In the data rows, zero lies at 4.5, halfway between 4 and 5.
Every row has a hidden score. In each pair, how much higher is the second row's than the first's? 15 means about the same, 30 much higher and 0 much lower. The score is a weighted sum of the row's numbers plus the product of two more (or one squared), each taken from its middle value.
[7 6 4 3 0 7 3 4 6 4 5 5 4 7 6 7 3 4 4]
[7 6 6 4 4 3 2 4 8 4 4 4 6 3 7 3 3 2 3] -> 8
[4 7 3 5 6 2 5 8 5 4 5 4 5 5 4 3 5 4 3]
[5 1 2 4 2 7 4 2 4 6 5 6 5 5 7 4 5 4 5] -> 24
[4 4 5 6 6 6 6 5 4 4 4 2 5 2 4 7 3 5 4]
[4 3 3 5 6 3 4 3 5 5 4 7 3 4 4 5 5 3 6] -> 14
[5 2 4 4 3 4 3 2 6 5 4 7 2 4 4 4 7 6 6]
[5 6 4 4 5 3 4 5 5 7 6 4 5 1 4 5 3 4 7] -> 15
[1 3 2 5 7 4 7 5 1 5 5 4 2 5 5 6 4 5 6]
[6 4 6 6 5 5 3 2 7 4 3 3 5 1 7 3 2 2 4] -> 21
[5 3 6 6 6 6 5 4 6 5 3 2 4 1 6 5 3 4 4]
[5 5 7 5 6 5 6 6 4 4 4 4 4 2 2 5 6 7 3] -> 18
[4 3 3 6 6 3 4 2 6 5 4 7 3 4 4 5 5 5 6]
[2 3 3 5 7 3 6 5 2 6 6 4 5 1 6 4 3 3 5] -> 23
[5 7 6 3 3 5 5 6 4 5 6 2 6 4 3 6 5 5 8]
[3 4 2 5 6 4 5 5 4 5 5 7 3 4 3 5 5 4 7] -> 8
[5 1 2 4 3 7 5 4 3 6 6 4 5 4 6 3 4 3 4]
[4 8 5 5 7 2 5 8 5 4 5 5 5 5 5 3 6 4 3] -> 2
[5 7 6 5 6 4 5 6 5 4 4 6 3 3 1 4 5 8 0]
[6 4 4 4 1 8 3 2 6 5 4 4 5 4 6 2 6 4 3] -> 9
[3 2 6 6 7 5 6 5 3 6 5 6 7 3 7 6 4 3 8]
[7 7 5 4 4 2 2 4 8 4 4 4 6 2 2 6 6 7 5] -> 11
[5 5 5 5 5 6 6 7 4 4 3 8 5 5 2 2 5 4 5]
[2 8 4 4 5 4 6 7 3 5 6 4 7 4 3 5 6 6 6] -> 14
[7 6 6 4 3 4 3 4 8 3 4 5 5 6 6 3 3 2 3]
[4 3 4 5 4 6 4 1 4 6 6 5 4 4 3 4 6 7 3] -> 22
[6 5 5 4 4 5 4 4 6 5 5 5 7 2 5 1 6 4 4]
[6 3 5 4 3 5 4 2 5 5 5 6 5 4 6 4 5 5 4] -> 19
[5 4 4 4 2 7 5 4 4 5 4 5 6 4 5 6 4 5 5]
[7 7 7 4 3 4 2 4 8 5 6 4 4 5 5 2 3 2 6] -> 23
[2 2 3 5 5 5 7 5 1 4 4 5 3 7 5 5 4 5 2]
[8 3 5 4 3 5 2 4 7 4 5 2 6 3 6 5 5 4 7] -> 13
[2 5 4 5 6 5 7 6 2 6 6 6 3 5 4 5 3 3 7]
[6 7 6 4 4 2 2 4 8 5 5 4 4 3 2 4 5 5 6] -> 15
[3 7 5 3 4 5 5 6 3 5 6 5 6 4 4 6 5 6 8]
[6 7 4 4 3 3 2 4 7 3 4 5 3 5 2 4 5 5 5] -> 12
[4 4 5 5 5 7 6 7 3 4 4 8 4 6 2 2 5 5 4]
[7 6 8 4 4 4 4 6 6 3 4 4 6 3 6 6 3 5 3] -> 15
[4 6 5 4 4 6 6 7 3 4 4 7 4 4 6 2 4 3 4]
[3 5 1 4 4 4 5 7 3 5 4 7 6 4 2 6 6 7 5] -> 12
[5 3 2 4 3 6 5 5 4 5 4 5 7 4 2 7 4 7 4]
[4 4 5 6 6 6 6 5 4 4 5 1 6 3 4 7 3 4 4] -> 12
[4 5 2 5 5 3 4 7 5 4 5 4 5 6 4 2 5 3 4]
[5 3 4 4 5 3 3 1 6 5 4 7 2 4 4 5 6 5 6] -> 18
[2 4 3 4 5 5 6 6 1 5 5 6 3 8 1 8 6 7 6]
[4 2 7 6 8 5 6 5 3 5 5 5 8 3 8 6 4 4 7] -> 20
[8 6 4 3 0 7 3 4 7 4 3 5 3 6 3 6 3 5 4]
[4 7 6 4 5 3 5 6 4 4 4 4 6 5 5 5 4 4 4] -> 5
[5 5 7 5 5 4 4 3 6 3 5 2 6 4 4 5 7 6 6]
[3 5 7 6 8 4 6 6 3 4 4 4 4 1 3 4 6 6 3] -> 19
[2 3 2 5 5 5 5 3 3 5 6 5 3 6 6 1 4 2 5]
[5 3 5 6 5 5 5 4 6 4 5 4 4 4 3 8 3 5 8] -> 14
[3 4 1 5 5 5 5 5 4 5 6 2 7 5 4 5 2 3 4]
[4 2 1 4 3 5 4 3 4 6 4 7 5 7 7 5 4 2 7] -> 12
[4 7 5 4 6 3 5 7 4 4 3 7 2 5 4 5 2 3 4]
[2 3 2 5 5 5 6 5 2 6 5 7 4 6 7 4 3 1 5] -> 17
[4 5 4 5 4 6 5 4 4 3 5 4 3 6 3 3 5 4 4]
[1 3 2 5 7 5 7 4 2 6 5 6 5 7 7 4 4 1 6] -> 6
[3 7 6 6 8 3 5 6 4 3 3 6 2 3 2 3 5 6 0]
[4 6 6 6 6 5 6 7 4 4 5 2 6 3 5 7 2 4 4] -> 12
[5 5 3 2 2 4 4 5 3 5 5 4 6 7 3 5 7 7 4]
[1 4 3 6 7 6 7 5 2 4 5 5 5 7 5 4 6 4 5] -> 11
[7 7 6 4 2 4 3 4 8 3 4 5 5 7 5 5 3 4 3]
[4 3 5 5 5 7 6 4 3 5 5 5 7 3 7 6 4 4 5] -> 11
[4 3 3 5 5 3 4 2 6 5 4 6 2 4 6 3 4 2 5]
[5 2 2 4 3 5 4 1 5 5 4 3 4 6 4 2 5 5 3] -> 21
[4 6 2 2 3 3 4 6 3 5 6 4 6 6 2 7 6 8 6]
[4 5 5 4 4 6 6 7 3 4 4 7 2 6 4 6 2 3 7] -> 18
[6 5 4 3 4 3 3 5 5 5 5 3 7 3 2 7 6 9 5]
[3 8 5 4 6 3 5 6 3 5 4 8 2 5 2 5 4 6 1] -> 15
[2 4 4 6 7 5 6 4 3 5 6 2 6 4 6 2 5 4 3]
[4 5 1 5 5 3 5 7 4 4 5 4 6 6 4 2 4 3 4] -> 11
[2 3 5 6 9 2 6 5 3 5 4 5 6 4 5 2 7 5 4]
[6 8 5 3 3 3 2 4 8 4 4 4 2 5 3 3 5 4 5] -> 18
[5 7 5 3 5 1 3 5 5 4 5 6 5 5 5 3 3 3 5]
[6 4 4 3 2 4 3 3 5 4 4 3 6 6 4 3 7 6 3] -> 15
[6 5 5 3 2 5 5 5 4 5 6 3 4 6 4 5 3 4 7]
[6 2 7 5 4 6 4 2 6 4 4 2 3 5 6 4 3 3 6] -> 13
[5 6 3 2 3 3 3 4 4 5 6 4 7 5 3 7 7 8 5]
[5 5 4 3 3 4 4 5 4 5 5 3 7 5 2 6 7 8 4] -> 16
[6 3 6 6 4 7 4 3 6 5 3 4 6 2 6 1 6 3 3]
[5 6 4 5 4 4 4 4 6 3 4 4 3 5 3 4 6 4 5] -> 10
[5 4 4 5 5 3 4 8 6 4 4 4 2 6 5 5 2 2 7]
[6 3 5 5 4 6 5 4 6 4 5 3 4 5 4 8 2 4 8] -> 20
[4 8 7 5 6 2 4 4 6 3 4 3 5 5 5 5 5 5 6]
[6 7 4 3 4 2 2 4 6 5 5 3 8 2 3 7 7 8 6] -> 14
[1 3 2 5 8 3 6 5 1 6 5 4 6 1 6 3 4 2 5]
[4 3 4 5 4 7 6 3 3 5 6 5 5 7 8 4 4 2 3] -> 15
[3 8 7 5 5 3 5 4 5 4 4 3 6 5 5 5 6 5 5]
[6 5 8 5 5 5 4 3 6 4 5 5 4 4 7 4 5 4 4] -> 19
[5 4 4 5 4 4 4 1 6 5 5 1 5 3 7 6 4 4 4]
[4 6 7 6 7 4 5 7 4 4 4 3 4 1 2 4 6 7 1] -> 23
[3 2 4 4 6 5 7 6 2 3 3 6 1 8 3 4 4 4 2]
[5 1 1 4 3 6 4 2 4 6 5 7 5 6 8 5 3 2 6] -> 17
[3 5 3 5 4 7 7 7 2 5 5 5 6 6 3 3 4 4 4]
[6 5 4 4 1 7 4 4 5 4 4 5 5 4 4 6 4 5 5] -> 16
[8 5 5 3 2 5 3 5 6 5 6 2 5 5 5 5 3 4 7]
[3 3 4 4 5 4 6 6 2 4 3 5 1 8 3 4 4 5 3] -> 12
[5 7 5 4 5 2 3 5 7 5 5 3 5 2 3 4 5 5 7]
[6 6 3 3 2 3 2 4 6 6 5 4 3 5 3 4 3 5 1] -> 26
[4 6 2 4 3 4 4 3 5 4 4 5 3 7 4 4 5 4 4]
[6 1 4 6 3 6 4 3 5 5 4 3 3 5 4 6 2 3 6] -> 19
[5 4 5 5 4 7 5 4 4 6 5 5 7 3 7 6 3 4 6]
[3 5 4 4 6 2 4 5 4 6 5 3 6 1 3 5 5 5 7] -> 9
[8 6 5 3 2 3 1 4 8 5 4 3 5 3 5 4 3 4 4]
[1 3 3 5 8 3 6 5 2 3 4 4 4 7 4 4 7 7 4] -> 8
[3 4 7 7 8 5 6 5 4 4 5 3 7 1 6 4 6 5 4]
[7 4 6 4 3 4 2 3 7 3 3 6 5 4 6 6 4 5 3] -> 17
[5 4 6 3 2 7 4 3 4 5 4 5 4 5 6 3 5 4 5]
[5 6 5 3 4 2 3 4 5 4 4 7 4 5 5 3 5 3 5] -> 7
[2 3 6 6 7 6 7 5 3 3 4 5 5 4 5 5 6 5 6]
[2 5 5 7 8 4 6 6 3 4 5 1 4 2 3 2 6 6 2] -> 18
[7 6 5 4 4 2 2 3 8 3 3 6 5 3 3 6 5 6 5]
[5 4 7 4 3 6 5 2 5 5 4 2 4 5 7 4 3 2 5] -> 23
[4 7 4 4 5 5 5 7 3 5 5 5 5 3 8 2 3 1 4]
[5 3 4 5 4 6 5 4 5 4 5 4 5 5 3 8 2 4 8] -> 22
[7 6 4 4 1 7 3 3 6 5 5 4 6 5 6 7 3 4 5]
[6 6 5 4 3 4 4 5 6 3 4 5 3 7 3 7 3 5 5] -> 17
[7 5 6 4 2 7 3 4 7 3 4 5 4 8 6 5 4 4 3]
[4 4 5 6 5 6 6 7 4 4 4 9 4 7 1 3 6 6 5] -> 10
[2 5 1 4 5 4 5 7 2 5 5 6 5 4 2 6 6 6 5]
[7 5 5 3 1 7 3 3 6 5 4 5 7 2 5 1 6 4 3] -> 22
[5 3 6 3 2 7 4 2 4 5 4 4 4 4 6 4 3 3 5]
[8 4 6 4 2 5 3 3 7 4 5 2 6 4 5 5 5 4 8] -> 10
[4 6 6 5 7 3 5 8 4 4 5 5 7 2 4 3 3 3 4]
[7 4 7 4 4 5 4 3 7 4 5 5 5 4 7 5 4 4 3] -> 16
[7 4 7 5 4 5 3 4 7 4 4 5 7 4 5 1 6 4 3]
[5 5 5 3 2 6 5 6 3 5 6 6 3 7 4 6 3 4 8] -> 23
[6 5 5 2 2 6 5 5 4 6 6 4 5 6 4 7 4 4 9]
[6 4 8 5 5 3 3 3 6 4 3 5 3 4 4 6 7 7 5] -> 8
[3 3 6 6 7 4 6 5 3 4 2 5 3 5 3 3 5 5 3]
[3 3 6 6 7 4 5 5 4 4 4 5 5 7 5 3 7 6 3] -> 17
[6 7 6 4 6 1 3 5 6 4 4 4 6 2 6 3 4 3 4]
[6 6 5 4 5 2 2 3 7 4 4 6 4 4 6 2 4 3 5] -> 13
[4 3 3 5 5 4 4 2 5 5 6 1 5 4 5 7 3 4 4]
[6 1 2 3 2 6 4 2 4 5 5 8 5 6 7 5 4 3 6] -> 17
[7 6 5 3 0 7 3 4 6 3 3 4 3 6 3 7 3 5 4]
[4 6 6 4 4 5 5 6 4 4 4 5 4 3 8 3 4 2 4] -> 1
[4 6 6 6 7 4 5 8 5 3 5 3 6 3 5 6 3 4 4]
[5 4 1 3 3 6 5 7 3 4 4 5 7 4 4 5 4 6 2] -> 19
[3 6 6 4 6 3 5 4 4 5 4 5 3 5 5 1 7 4 2]
[7 6 4 3 2 3 1 4 7 6 5 4 4 4 4 4 2 4 3] -> 26
[5 2 4 5 4 4 4 3 5 5 4 7 4 4 1 7 6 8 6]
[5 6 7 4 4 5 5 6 4 5 6 1 5 4 3 5 5 5 6] -> 14
[8 6 6 4 2 5 3 5 8 3 4 5 3 8 4 6 4 5 4]
[3 2 5 6 5 7 7 4 3 3 3 6 2 8 6 2 5 3 2] -> 9
[3 3 1 5 4 4 5 3 4 5 6 3 6 5 4 6 2 4 5]
[1 3 3 5 7 4 6 5 1 6 5 3 4 2 4 5 5 6 6] -> 9
[4 5 5 3 3 6 5 6 3 5 4 5 5 6 6 2 4 3 3]
[2 4 3 4 6 3 6 6 1 6 6 4 4 3 3 7 5 6 7] -> 10
[2 4 3 4 5 6 7 7 1 5 5 5 3 8 1 7 6 8 6]
[4 4 6 5 6 4 4 4 5 5 5 5 7 4 5 2 7 5 4] -> 12
[6 2 4 4 3 6 3 2 5 5 4 7 4 5 7 4 4 4 4]
[5 5 4 2 2 5 5 5 3 5 4 6 4 7 4 2 6 5 4] -> 11
[3 8 6 4 4 4 5 5 4 5 6 3 7 4 4 6 6 6 7]
[4 7 5 4 7 1 4 7 5 4 5 4 7 2 5 4 2 3 5] -> 13
[3 7 6 6 8 2 5 7 4 3 3 4 2 4 2 3 4 5 1]
[5 2 5 4 3 6 4 1 5 6 6 6 5 4 6 4 5 5 4] -> 27
[5 3 5 6 5 6 4 2 6 5 4 1 5 2 6 6 3 4 4]
[5 7 7 5 6 4 5 8 4 3 5 3 6 4 6 5 3 3 3] -> 14
[5 6 4 3 4 4 4 7 4 4 4 5 6 5 6 5 3 3 3]
[2 7 4 4 5 5 6 7 2 5 6 6 5 5 3 6 5 5 8] -> 17
[3 7 5 4 4 4 5 3 4 4 5 4 7 4 5 5 7 6 3]
[3 6 2 3 5 4 4 7 2 5 4 6 6 4 4 4 6 6 2] -> 19
[4 4 7 6 6 5 6 6 3 3 4 5 5 3 4 5 6 6 5]
[6 2 5 6 5 5 4 4 6 4 3 3 2 5 4 4 3 2 5] -> 15
[6 4 5 6 5 5 5 6 6 4 5 3 3 5 3 7 3 4 9]
[4 3 2 5 5 4 4 2 5 5 5 2 5 5 5 2 6 5 2] -> 14
[6 7 5 4 4 2 2 4 8 6 5 3 6 1 3 5 4 5 7]
[4 6 6 5 6 2 4 5 5 4 4 5 2 6 6 1 7 3 3] -> 11
[4 4 6 5 5 5 6 6 3 3 4 5 4 3 3 5 6 7 4]
[4 7 6 4 6 2 4 5 5 4 4 5 2 5 5 1 7 4 3] -> 10
[4 3 2 4 3 5 4 3 5 4 4 8 5 7 6 5 4 3 6]
[5 3 7 7 6 6 5 4 5 4 3 4 4 2 5 2 4 3 3] -> 17
[1 3 3 6 6 5 7 4 2 5 5 5 1 7 5 6 5 5 5]
[4 4 7 6 7 5 6 7 4 4 2 5 3 3 3 6 3 5 5] -> 11
[3 4 5 6 7 5 7 6 2 5 5 2 6 3 5 3 5 5 3]
[4 8 5 5 7 2 5 8 5 3 5 4 5 5 5 3 4 3 3] -> 8
[6 3 4 4 3 4 3 2 5 4 4 2 5 6 5 2 6 6 2]
[3 6 5 6 7 2 5 7 4 3 3 2 3 4 2 4 4 4 3] -> 5
[6 5 4 3 3 3 3 4 6 6 4 5 5 4 4 5 3 5 3]
[4 6 5 3 3 6 6 7 2 5 5 4 6 5 7 2 4 2 3] -> 9
[4 4 3 5 4 4 4 2 6 5 5 6 3 6 8 1 3 0 4]
[6 3 2 4 3 6 4 5 4 5 4 6 6 4 2 7 4 8 4] -> 21
[4 3 2 5 5 4 4 3 4 5 6 2 5 5 5 1 6 4 2]
[5 2 2 5 4 4 4 4 5 5 4 7 4 4 1 7 7 8 6] -> 12
[2 4 2 5 5 5 5 4 4 4 4 7 4 7 6 4 5 3 5]
[5 1 2 4 3 7 5 4 3 6 5 5 4 3 4 4 5 5 4] -> 24
[3 8 6 5 6 3 5 7 3 4 5 2 5 4 2 5 5 6 6]
[4 5 5 7 7 5 5 5 5 4 5 2 6 2 4 7 2 4 4] -> 20
[8 6 6 4 1 6 3 4 7 3 3 5 2 8 3 7 4 6 4]
[6 4 4 5 2 7 3 2 6 5 4 2 5 3 7 3 5 4 3] -> 5
[6 2 5 5 4 4 3 2 6 4 3 6 3 5 1 7 7 9 6]
[2 2 4 5 5 7 7 6 1 5 4 5 3 7 5 4 3 4 2] -> 18
[3 5 4 6 8 3 5 6 4 4 3 6 2 4 4 3 3 4 0]
[4 6 7 5 6 3 4 4 5 4 5 5 4 4 6 2 6 4 3] -> 9
[6 7 4 3 3 3 2 4 7 3 4 4 2 6 2 3 5 5 4]
[4 4 2 5 6 3 4 3 5 4 6 2 5 4 3 7 3 5 5] -> 13
[4 3 2 4 3 5 4 1 4 5 6 2 5 5 5 7 3 5 5]
[3 8 6 6 8 2 5 7 5 3 3 3 3 4 1 4 5 6 1] -> 5
[4 2 3 5 4 5 4 5 5 4 4 3 3 5 3 5 3 3 5]
[4 7 6 4 4 4 5 4 5 4 5 2 7 4 4 5 6 6 6] -> 14
[5 5 7 5 6 4 5 6 4 4 4 4 4 2 2 5 5 8 3]
[4 3 4 5 3 8 6 4 3 4 4 5 5 6 7 6 4 4 3] -> 10
[2 7 3 4 5 4 5 7 2 5 5 5 7 4 3 5 6 6 5]
[3 5 5 4 4 6 6 7 3 5 5 7 3 6 4 6 2 3 8] -> 29
[6 1 2 4 2 7 4 2 4 6 6 6 6 5 7 5 5 4 6]
[6 2 6 5 4 5 3 2 6 5 3 6 3 5 1 8 7 9 6] -> 13
[5 5 6 4 3 6 6 6 3 5 4 6 4 6 6 2 5 3 4]
[4 4 7 6 7 5 6 6 3 5 5 2 6 2 5 4 5 5 4] -> 19
[4 6 4 4 4 6 6 8 3 5 5 6 5 5 6 2 4 2 3]
[4 6 5 3 3 6 6 6 3 5 6 5 5 5 4 6 4 4 9] -> 23
[2 3 2 6 5 5 6 3 3 6 6 5 3 6 6 2 4 2 5]
[5 4 6 5 5 6 5 4 5 6 6 4 8 2 8 5 4 3 7] -> 14
[5 4 4 5 5 3 3 2 7 5 4 6 3 3 7 3 4 1 5]
[1 2 2 5 7 4 6 5 1 3 4 4 3 6 3 5 7 7 2] -> 15
[6 4 7 6 4 6 4 3 7 4 3 5 5 3 6 0 5 2 2]
[6 3 5 6 4 6 4 4 6 4 5 3 3 5 4 7 2 4 8] -> 20
[3 6 3 3 4 4 5 7 2 5 4 6 7 4 5 4 5 6 3]
[6 3 3 5 5 4 4 5 5 4 3 7 4 5 1 6 6 8 5] -> 18
